In the rows, 128 means zero.
Where one turn sends some rows of the set: a few examples, then the rows asked
logik: [122  85 126 144 142 168 104 118 116 103 116  93  99 108 120 127 117 151
 122 155 132]
Geli: [132  95 145 152 158 168 106 114 165 126 133 114  85 156  98 147 108 155
  90 167 156]
rakag: [130  78 109 147 139 143 113 117 157 103 126  83  92 145 136 132  97 136
 109 158 124]
Kuv: [143 103 155 140 158 128  95 107 114 156  84 128 127 135 134 143 114 144
 116 148 151]
vata: [150  88 136 150 156 145 112 138 146 114 137 100 106 162  90 120 114 152
 129 185 118]
kagas: [146  94 157 113 173 126 139 130 122 124 129  90 112 148 120 126 134 138
 145 164 138]
feri: [162 117 152 155 108 141 112 120 123 119 108 125 108 137 107 108 127 114
 156 171 118]
guze: [140 110 129 109 154 125 107 109 164 108 115 126 133 110 106 157 116 106
 106 144 118]
tasuf: [127 123 138 138 122 141 116 122 139 141  92 110 107 144 113 116  80 132
 104 113 133]
Vumad: [171  90 138 123 121 134 130 110 148 133 136 126 105 116 115 116 150 147
  86 141 128]
diza: [115 125 168 127 155 169 123 110 129 131 118 114 139 151 112 156 140 128
 145 145 121]
duze: [138 119 161 150 124 158 111  92 135 129 111 141  72 124 123 159 123 124
 115 150 169]
tos: [161 115 154 153 132 132 108 118 161 142 131 131  84 176  89 130 115 129
 119 183 149]
vig: [140 113 153 148 127 136  95 116 178 126 105 113 108 166 106 110 128 120
 147 164 106]
Mana: [153 103 133 116 151 151 137 104 145 151 149  97 100 166  81 125 102 110
 122 137 144]
vir: [171 104 132 136 123 141 126 110 151 141 129 128 117 125 111 129 161 155
  96 136 119]
Lek: [131  88 150 102 115 125 130 126 120 126 150 117 100 139 129 143  99 111
 136 159 158]
fefal: [149 128 134 130  98 127 124 117 147 150 131 114 114 166 132 113 101 130
 111 165 164]
Mip: [132 101 162 146 151 151 121  94 176 126 141 117  82 146 119 152 129 103
 123 161 167]
Liv: [146 116 132 113 131 162 127  99 155 127 142 119 108 185 112 148  91 146
 110 145 112]
pugef: [132  93 133 150 117 145  95  98 130 130 104 114 117 118 127 115  83 138
 148 141 110]
rupup: [140 120 115 113 140 113 108 112 163 120 127 124 136 109 105 150 122 102
 119 153 127]
Gal: [130  84 144 140 137 151 117  77 121 128 135 119  96 110 143 149  90 120
 138 153 150]
Fek: [169  86 144 118 122 142 123 106 145 140 134 128 112 124 111 138 170 146
 100 150 127]
Namo: [127 100 159 132 143 149 100 112 117 133 135 129 154 120 135 114 114 140
 121 170 158]
renup: [144 110 122 114 127 128 104 108 170 121 116 127 137 115 102 160 113  94
 103 147 132]
Gev: [139 109 174 151 136 155 106  79 138 143 110 134 117 122 115 136 116 109
 165 145 129]
ranap: [130  98 176 133 137 176 115 127 168 127  98 113 123 154 116 148 114 157
 105 126 146]
Lifik: [164  90 158 154 126 129 119 138 127 130 115 140 141 126 133 135  91 133
 131 140 156]
Kegop: [130  96 151  97 142 145 109 123 167 138 144 117  96 161  85 138 111 150
 147 133 125]

renup -> Vumad
Liv -> Lifik
Where do these go?
diza -> ranap
tos -> Gal
logik -> vig

Where one turn sends some rows of the set: a few examples, then the rows asked
sir: [128 121 151 130 118 136 113 104 148 121 119 139 142 127]
Fofak: [106 129 108 139  89 167 170 136 139  86 122 110 154 131]
fut: [102 136 104 133  91 154 197 131 105 109 143 141 145 121]
zal: [109 128 100 134  91 152 199 135 116 115 145 140 139 125]
tuz: [141 145 112 110  91 166 141 109 143 132 126 142 107  93]
voro: [108 132 130 134 134 136 189 133 127  85 139 132 147 143]
zuna: [119 135 127 131 135 143 140  93 103 127 122 164 115 102]
num: [114 133 130 136 131 134 189 130 125  81 130 123 148 141]
zazi: [117 129 128 136 135 143 192 128 124  86 135 136 139 149]
fubi: [104 130 101 138  92 148 198 135 108 112 142 138 136 120]
Zuso: [123 118 150 121 111 133 111 109 143 124 117 139 140 135]
fodip: [122 141 124 135 130 146 137  92 101 118 115 167 111 112]
Mok: [106 136 104 134  94 146 198 133 106 109 139 134 144 117]
kefo: [105 125 112 137  88 169 167 137 142  83 126 114 146 139]
sef: [133 123 147 126 116 135 108 118 138 121 119 137 144 140]
ral: [116 129 132 141 131 135 189 129 123  82 134 130 139 145]
Zegut: [118 145 126 130 137 141 140 103  97 126 123 159 106 112]
nutiv: [138 117 142 130 113 135 113 110 150 127 122 132 140 134]
Kabut: [137 152 115 120  83 162 135 114 146 134 129 141 111  98]
miven: [132 146 111 114  91 156 138 111 156 131 125 147 112  91]
punam: [106 122 111 136  95 173 168 138 141  88 125 116 151 145]
nitum: [126 126 144 134 118 133 108 113 148 123 121 131 138 136]
Mek: [129 145 116 136 136 142 139 103  98 122 120 167 113 112]
pobeg: [133 142 119 114  87 165 135 107 147 130 125 144 117  89]
pulur: [105 131 109 140  93 171 169 135 145  84 128 117 152 137]
sop: [137 147 107 111  91 159 134 125 152 132 126 142 117  94]
dat: [122 130 121 132 142 143 135  96  99 126 120 157 110 114]

Fofak -> num
dat -> tuz
Where do these go?
kefo -> ral
miven -> Zuso
sef -> Mek
pulur -> voro
zuna -> pobeg
nitum -> Zegut
zazi -> zal

Where one turn sends some rows of the set: a few examples, then the rows asked
gorog: [120 107 115 144 129 127 116 114 142  73  55 126 127 123]
tudu: [106 117 103 118 118 116 128 128 108 130 103 113 102 168]
gebo: [114 117  83 149 126 102 135  89 109 106 123 124 123 113]
Bokep: [114  93 115 138 110 127 158 170 114 103 119 119 122 132]
lil: [124 102 114 111 123 125 131  75 134  99 117 122 116  96]
Fam: [132 118 135 129 124 136 130 169 115  72 110 115 119 133]
zezuf: [118 110 107 136 130 123 117 116 143  78  53 121 132 125]
doba: [118 125  89 144 126 121 105  99 123 109 136 114 131 106]
riv: [127 109 121 122 114 121 147  99 124 110 113 114  96  82]
dulug: [129 115 120 119 115 130 132 106 131 114 119 108 102  79]
nulak: [122 106 106 144 121 135 115  75  99  94 104 103 113 122]
raru: [116 109  89 133 123 123 123  78  99 100  99  99 123 124]
gotef: [117 101 128 159 137 118 139  99 134 121  99 111 102  96]
dafot: [121 113  96 133 122 137 103  83 107 101 106  94 126 119]
lazaz: [117  98 112 131 112 133 147 175 120 106 123 114 128 129]
fabe: [119  92 143 127 122 126 141 124 131  83 121 122 109 170]
Zud: [111  99 111 103 129 105 152 131 132  96 113 112 127 169]
Zaba: [118 106 127 107 126 133 115 139 146  94 129 106 129 161]
zaso: [124 116 107 110 117 116 145 104 127 116 113 109 106  79]
tar: [119  93 124 141 110 137 148 171 117 102 124 118 120 130]
Lim: [113 121 115 121 117 135 104 132 117 128 114 107 102 163]
Vip: [126 111 116 136 112 141 119 140 137  81  60 139 130 122]
bes: [121 112 114 139 129 130 108 118 146  77  58 121 133 123]
zomu: [124 108 113 137 112 133 130 139 135  82  56 141 128 125]
mepe: [113 110 125 134 114 127 123 123 107 121 109 119  88 167]
visu: [118  91 103 117 115 107 119 136 140 101  90 108 104 173]
sur: [120 127  98 136 138 117 136 166 130  71 121 112 117 110]
bipin: [125 103 113 108 122 127 130  78 135 101 120 120 118  95]
Kile: [127 120 113 150 134 123 135 161 128  65 123 118 104 110]
zolo: [112 107 103 140 139 105 141 106 139 132  93 105 118  95]
rasi: [120  92 111 120 115 122 103 138 146 100  99 106 105 169]
Fil: [120 114 109 163 123 123 119  87 112  99 133 126 112 112]
nupil: [118 110 118 147 138 126 116 111 148 129 106  99 116  89]
Lafun: [123 114 107 129 113 135 121 142 138  83  58 138 135 122]
Tobu: [124 123 112 113 127 120 140 172 112  79 103 111 131 133]
zik: [128 113 126 130 123 119 153 160 104  68 100 122 115 138]
Betip: [122  86 119 131 114 117 117 129 139  95  93 114  93 172]
kovim: [123 103 109 108 122 123 133  77 133 101 117 121 118  97]
Rigi: [122 119 102 145 136 110 151 158 123  67 115 121 105 114]

Betip -> rasi
bipin -> kovim
gotef -> nupil
Where do these go?
Fam -> Tobu
dafot -> raru
bes -> zezuf
Zud -> fabe
riv -> dulug
Bokep -> tar
tudu -> mepe
Fil -> doba
Kile -> sur
Lafun -> zomu

Where one turn sends some rows of the set: a few examples, then the rows asked
Lavoz: [174 130 134 108 111  80 113 109 161 148 135 126 150 132  93 169 132 163
  56 136  89 125  88 141 117  90  93 119]
toz: [175 132 119  55 115 143 117 134 147 133 129 110 146 131  74 133 146 143
  96 133  97 141 110  79 135 104  99  88]
goba: [156 123 123  97 125 137 136 119 178 134 150  85 153 128 106 148 155 132
  75 161  75 105 106  85 105  92 106 103]
Bivat: [173 114 123 115 122  75 101 100 158 144 132 118 139 138  96 162 130 148
  51 127  94 135  67 134 117  84  87 106]
nivig: [154 171 106 100 133 128 122 119 195 137 130 110  99 102  87 131 118 145
  77 112  86 126 102 142 109 111  91  90]
vuf: [188 146 113 109 118  87 113 103 191 146 123 121 124 133  76 144 122 157
  96 134  98 132 115 141 110 117  99  95]
Vib: [173 130 105  79 108 138 112 112 133 128 126 110 147 140  73 133 151 139
  70 129  86 144 101  67 133 121 108  95]
guko: [180 152 114 111 103  97 108 110 175 127 123 137 103 123 103 110 139 138
 108 100 104 119  92 119 129  99  81 111]
Zilag: [140 142 120  87 132 112 109 119 161 135 137 115 117 104 105 145 138 146
  45 106  82 127  56 138 113  76  78  92]
lusa: [160 135 117  62 111 139 101 112 141 135 128 107 149 129  78 132 149 143
  86 126 101 120 118  65 144 125 104  94]
sepo: [129 160 100  72 117 117  72  95 147 148 158 118 131 114 105 130 130 148
  89 124 105 136  97  76 149 127 117 104]
Piz: [157 124 146  96 125 100  93 131 157 155 110  96 120 156 133 159 181 146
  95 120  97 144 106 117 119 125 124  93]
fesup: [140 142 117  92 123 105 113 106 169 147 144 108 100  90 111 121 155 146
  96 113 114 125  65 145 109 102  72 106]
bogo: [167 120 156 104 125 105  80 129 144 154 110  94 141 150 131 142 171 155
  83 134 100 161  86 103 109 107 112  97]
matab: [149 157  95  90 108 117  84  91 135 147 150 122 124 124 104 108 117 150
  87 124  98 151 100  75 147 118 109 115]
duta: [192 123 108 119 121  84 101 100 185 143 113 113 121 137  78 127 116 143
  98 129  97 123 104 133 111  99  88  94]
Sobis: [123 146  96 110 131 111  97  93 187 162 168  93 117 120 127 137 131 142
  76 155  80 112  99  98 119 106 127 115]
zotu: [151 114 143  95 102 125  92 131 177 149 131 105 129 129 153 123 167 176
  49 119 104 114 111 127 142  94 116  98]
Vas: [176 135 114  61 113 131 126 114 134 130 140 110 156 133  85 146 140 152
  79 127  92 134 125  88 138 110  91  88]
sarab: [161 152 102  89 130 121 109 119 189 137 118 110  99 103  88 109 124 143
  91 109  85 117  90 137 108  92  79  81]
zubod: [154 113 125 101 120 143 115 104 173 139 146  78 160 128  92 133 158 134
  76 156  99  99 104  68 120 112 109 106]
tegi: [153 114 107 111 118 107 110 126 176 147 130 101 122 103  93 169 163 141
  52 135 100 114  74 157 117 120 104 122]
las: [163 114 113 110 116 151  92 148 176 128 144 106 131  88 147 118 106 158
  76 129  99 130  96 123 154 114 106  97]
muzo: [144 113 111  96 117 140 117 107 166 142 141  78 150 125  88 128 175 142
  67 164  87 118  88  86  96 103 117 102]
dipe: [170 124 116 112 138 126  96 147 155 133 127  96 122 114 127 154 120 128
 121 132  93 159  93 114 129 144 114  90]
rizev: [141 156  87  74 117 106  87  90 145 158 159 117 120 125 108 136 116 161
  80 120  96 144 118 102 154 124 113  99]
fegip: [159 126 101 112 120 154  69 144 178 136 123  90 120  97 130  95 113 159
  71 129  89 142  91 116 139 115 113  87]
fetap: [147 110 136  99  96 130  83 142 180 139 128 103 134 137 132 118 153 169
  44 130 104 117 102 109 139  71 125 108]
bufab: [140 156  91  69 116 120  78 106 145 145 164 115 125 121 101 126 123 155
  77 112 109 163  96  99 158 110 114 100]
Birib: [162 135 149  95 111 102  87 134 156 146 120  90 128 168 115 140 181 157
 102 116  99 146 100 106 120 105 123  94]
ribim: [126 136 104 119 125 108  82  95 180 165 177  81 121 132 121 124 135 148
  66 145  94 126  83 100 134 100 127 124]
Tof: [191 106 100 122 101  97 108 117 173 121 110 136 121 135  84 146 141 127
  63 119  98 117  79 119 134 104 101 109]
Dep: [198 130 111 119 102 103 114 133 184 125 113 136 126 126  87 161 148 134
  70 124  87 116  85 122 132 122 105 116]
kuzig: [139 118 149 101 110 128  66 135 176 145 115 100 132 137 142 130 145 171
  42 123 104 124 101  99 133  95 124  87]
tula: [163 129 133 110 137 130  74 144 153 136 125  76 137 114 120 137 113 153
 120 130  96 150  91 106 123 140 108  75]
bafo: [151  97 102 106 122 106 113 114 167 141 133 106 118 102  88 157 158 136
  52 131 108 122  54 145 113 108  93 105]
tad: [152 132 156 110 125 107  69 133 155 141 109  86 138 156 129 149 156 151
  97 121 101 143 105  97 112 116 122  89]
naku: [180 119 115 114 134 123  74 133 151 142 111  86 133 123 114 127 122 145
 111 140 104 175  96 113 121 136 112  86]
gezek: [162 111 131 105 124 131 121 123 184 154 141  75 142 141  94 130 158 132
  86 165  82 105  96  81 110  94 113 114]
gos: [148 114 127 103 120 151  73 146 175 139 134  91 131  95 134 118 104 172
  65 131 100 132  89 106 142 119 109  75]
Boto: [121 138 109 110 126 120  85  88 179 151 175  87 139 115 119 131 142 139
  78 153 104 117  84  78 125 116 125 115]
Gid: [186 165 124 106 104 108 118 120 181 130 130 144 110 109 110 128 136 144
  98 106 111 131 101 124 133 113  79 116]
Buzuz: [165 132 123 103 137 122  94 142 151 149 138  80 113 123 108 140 124 142
 126 127  99 170  79 106 128 142 108  86]
ket: [149 106 110 109 121 150  89 150 176 143 145  95 118  92 126 118  97 154
  68 143 106 143  82 111 148 110 111  97]
Tet: [143 150 120  98 121 109 113 112 176 152 145 110 107  85 116 136 150 152
  80 115 125 128  89 157 120 111  78 122]
davog: [121 142 103 107 119 119  90  86 170 163 167  91 127 109 121 104 141 152
  84 158  99 126  88  93 111 100 116 123]
Nas: [146 128 143 101 109 136  77 140 170 149 120  98 126 126 148 110 162 167
  42 123  86 129  82 106 127  86 114 100]
kideg: [139 155 127 100 126 119 122 126 166 138 141 113 124 102 103 156 126 149
  39 114  78 121  74 140 117  84  85 117]

Gid -> kideg
dipe -> Sobis
Where do these go?
Vib -> fegip
gezek -> Buzuz
Zilag -> Tof
zubod -> tula

Where one turn sends some rows of the set: a few examples, then the rows asked
sufon: [ 69 105 115 146 127 109 129 135 117 141 123 113 170 154 152 127 118 160
 132 159 128 151 124 143 120 108  99 129 100 125  91]
Rigab: [134 119 123 140 117 102 117 142 138 119 133 114 230 146 119 121  66  99
 128 144 135 138 126 126 118 112 111 127 134 140  96]
zupof: [101 119 121 140 111 106 115 144 123 114 138 108 213 144 124 123 148 142
 127 138 121 141 120 135 108 126 114 128  77 134 103]
lusof: [ 93 131 115 150 124 103 121 124 122 153 139 100 175 172 113 112 126 137
 132 151 131 143 157 169 152 128 122 115 125 119  82]
Movo: [128 112 128 119  94 129 109 119 137 155 126 125 126 163 125 130 162 125
 120 159 119 142 124 154 109  97 111 124 139 151  93]
Tomok: [163 117 121 128 115 112 104 155 134  96 135 126 119 126 119 130 118 105
 152 153 140 138 103 116  94 116 110 130 151 146 119]
Luv: [118 141 119 137 119  87 109 153 137 125 147  95 172 150 107 103 124 121
 140 128 133 126 142 147 157 149 126 123 168 115  71]
futuv: [150 113 129 116  99 117 112 146 127 102 145 124  97 133 136 123 101 115
 143 155 133 145 120 133  98 121 105 124 154 145 110]
gir: [124 110 128 135 110 121 114 143 130 111 125 133 167 146 128 126 115 191
 131 123 119 139 129 129  87 111 111 136 102 141  97]
Pugit: [113 100 126 128 159 120 134 148 110 126 148 118 179 151 126  88  79 133
 136 143 150 149 143 154 126 102 110 126 135 136 128]
Sinan: [ 88 112 113 149 138 111 117 142 143 141 118 120 133 152 144 109 100 164
 143 150 138 137 160 133 127 119  99 131 154 117  78]
Gevu: [112 121 117 122 133 105 116 146 118 121 142 117 203 137 119 110  68 131
 119 133 144 164 123 126 101  91 103 129 125 128 125]
Gusi: [168 116 126 133 113 104 116 143 139 122 138 118  96 146 128 118  99  99
 133 149 133 145 115 130 121 121 109 129 161 141  96]
Sem: [124 120 133 147 114  82 108 170 137 102 139 106 195 128 118 134 124 138
 139 112 122 119  79 127 137 118 119 150 127 143  89]
lusu: [123 108 133 150 134 118 145 145 125 120 147 108 200 157 127 103  71 104
 145 153 141 125 145 153 139 120 114 125 145 154  96]
nutir: [102 126 128 123  93 127 131 150 126 125 140 110 142 134 143 142 165 119
 136 158 129 140  82 134 105  96  97 135 139 163  92]
kunu: [138 132 125 123 108 119 112 148 148 136 137 105 158 144 110 113 195  95
 128 151 136 142 111 131 114 121 110 130 142 146  95]
Vuvi: [ 87 138 126 166 126  85 117 150 143 130 144  89 204 143 114 135 132 112
 140 141 138 128 118 138 159 121 118 138 111 136  89]
Fes: [174 143 123 141 110 108 117 155 135 109 148 112 116 137 108 124 112  99
 142 144 142 143 109 114 109 118 114 128 158 147 100]
virak: [102 146 135 142 102 114 123 144 157 154 148  96 120 146 126 136 154 105
 124 158 147 145 129 130 129  96 101 134 155 155  82]

futuv -> Gusi
zupof -> sufon
gir -> Sinan
Where do these go?
Pugit -> lusu
kunu -> nutir

